In the rows, 128 means zero.
One turn moves each row of this set onto another row. After a few examples, where does it send each row asked below?
mevo: [143 138 124 116 126 154 126 146 148 124 116 131 128]
pamas: [136 123 153 133 106 108 112 147 145 143 128 130 112]
paru: [145 120 167 119 143 107 104 137 103 159 137 128 113]
Lofe: [146 127 121 114 130 157 124 147 143 120 125 131 121]
mita: [136 133 146 130 101 110 108 139 143 143 119 122 111]
gamuf: [141 116 157 105 100 145 121 108 101 168 128 127 138]
zep: [151 121 172 112 144 111 107 133  97 158 128 124 117]
davin: [135 118 149 133 111 109 100 137 139 139 129 119 118]
Napu: [124 126 144 116 106 135 163 138 125 159 126 125 137]
Led: [139 134 117 118 140 156 116 138 140 125 125 128 132]
leta: [132 123 141 139 117 112 103 144 140 134 127 120 117]
tad: [152 131 143  98 166 150 115 131 104 148 134 136 127]
rugut: [141 143 119 109 124 158 121 133 149 132 118 132 125]
kazas: [133 131 118 118 134 148 119 137 152 128 125 132 129]
lovo: [121 115 147 113 100 130 134 114 127 170 140 146 129]
Muler: [156 120 177 108 134 113 107 135 105 165 137 136 114]
lin: [141 115 147 135 108 114 109 149 141 133 133 125 107]
dev: [160 125 146  94 156 156 123 138 106 141 134 138 119]
bopo: [149 131 172 109 130 106 111 132 102 167 128 131 108]
veral: [137 131 144 111 113 153 147 123  97 152 105 120 136]
talaz: [156 142 145  86 155 152 125 127 109 156 126 141 122]
maz: [117 130 136 120 112 136 161 131 123 158 117 139 127]
lon: [150 132 139  97 167 152 127 133 110 145 126 135 128]
mugo: [144 116 157  98 103 148 136 119 107 168 137 121 147]
lato: [156 112 171 112 137 113 109 141 101 153 140 133 105]
tira: [140 126 146 106 106 152 153 131 108 154 117 113 146]
Dosok: [163 134 147  91 154 161 121 134 107 147 126 139 129]
Fikuz: [127 115 154 108 102 128 146 127 125 173 145 134 139]

veral turns into maz
dev turns into Lofe
Led turns into leta
Where do these go?
rugut turns into mita
tira turns into Napu
kazas turns into davin
Muler turns into Dosok

